In the data rows, the value 128 means zero.
Here are some points, each followed by its number:
[144 128 113 142  98 113 124  83  92 117 126 131  95 140 114 113 131 139
 124] 0
[110  82 191  83 116   6  75 108 160  97 173 175 126  99 118 150 142 174
 158] 1
[108  91 191  94 126   0  62  96 163 101 175 174 117 100 112 157 144 182
 154] 2
[121 121 129 130 131 119 126 137 132 128 131 125 130 118 130 132 127 127
 132] 3
[ 61 111 249  57 201  15  83 255 255 107 181 157 201  18 151 202 148 144
 185] 4
[156 154  66 172 121 239 177 142  87 160  88  82 121 154 137 101 114  79
  96] 5
[123 135 120 143 151 179 143 167 129 154 103 109 145 114 140 129 124  96
 124] 6
[144 109 131 124  88  86 114  82 110 109 139 147 105 141 113 121 137 159
 127] 7
[112 153 112 147 162 204 164 184 137 149 108  90 155 112 142 138 117  88
 123] 8
[111 125 158 108 131  87 115 147 168 118 156 139 144 107 122 152 131 148
 135] 9
[141  99 142 111 121  94 112 112 143 116 136 141 115 119 135 122 134 137
 148] 10
[212  75  81 147  21  27  75   0  19  93 137 173  14 234  66  71 134 207
 126] 11
[137 131 120 150 120 128 134 111 104 132 122 124 120 133 115 121 135 137
 119] 12
New points follow, each followed by the numbers of its two nearest points above, looking only along the 2 directions in which the numbered points spread most, smallest number first.
[ 59 188 150 113 247 255 191 255 220 167 101  81 251  37 198 173 122  33
 134] 6 8
[ 86 126 184  83 166  98 129 202 205 123 157 131 184  72 152 164 132 127
 145] 3 9
[141 130 111 135 122 152 139 117 110 128 114 122 119 145 136 112 135 127
 128] 3 12
[116 146 116 135 147 181 151 161 126 144 112 110 148 120 126 127 121 101
 123] 6 8
[ 96 134 165  95 156  93 103 173 182 122 156 147 162  87 136 160 135 134
 142] 3 9
[164  89 137 117  75  16  74  22 101  98 144 162  82 157 101 114 134 180
 125] 0 7
[132 107 137 135  90  55  96  51  94 111 143 162  90 155  93 131 133 178
 130] 0 7
[222 125  23 211  10 146 132   0   0 109  96 115   0 255  62  58 118 167
  75] 0 11
[127 144 107 130 153 182 144 167 146 151 114 116 151 131 142 135 129  93
 134] 6 8
[ 49 104 242  39 204   8  68 244 255 117 191 168 206  18 155 195 145 148
 196] 1 4
[ 86 109 179  81 164  88 117 197 183 135 148 140 179  79 140 162 140 127
 161] 3 9
[124 143 120 133 135 170 145 155 124 136 121 113 133 122 145 120 119 103
 126] 3 6
[151 167  59 167  99 250 191 105  62 143  85  89 109 168 133  81 110  87
  89] 5 6
[150 166  79 176 113 228 189 129  90 137  97  86 125 144 140 107 112  83
  80] 5 6
[193  71 101 138  27   0  48   0  33  97 146 189  17 225  58  82 147 222
 124] 7 11
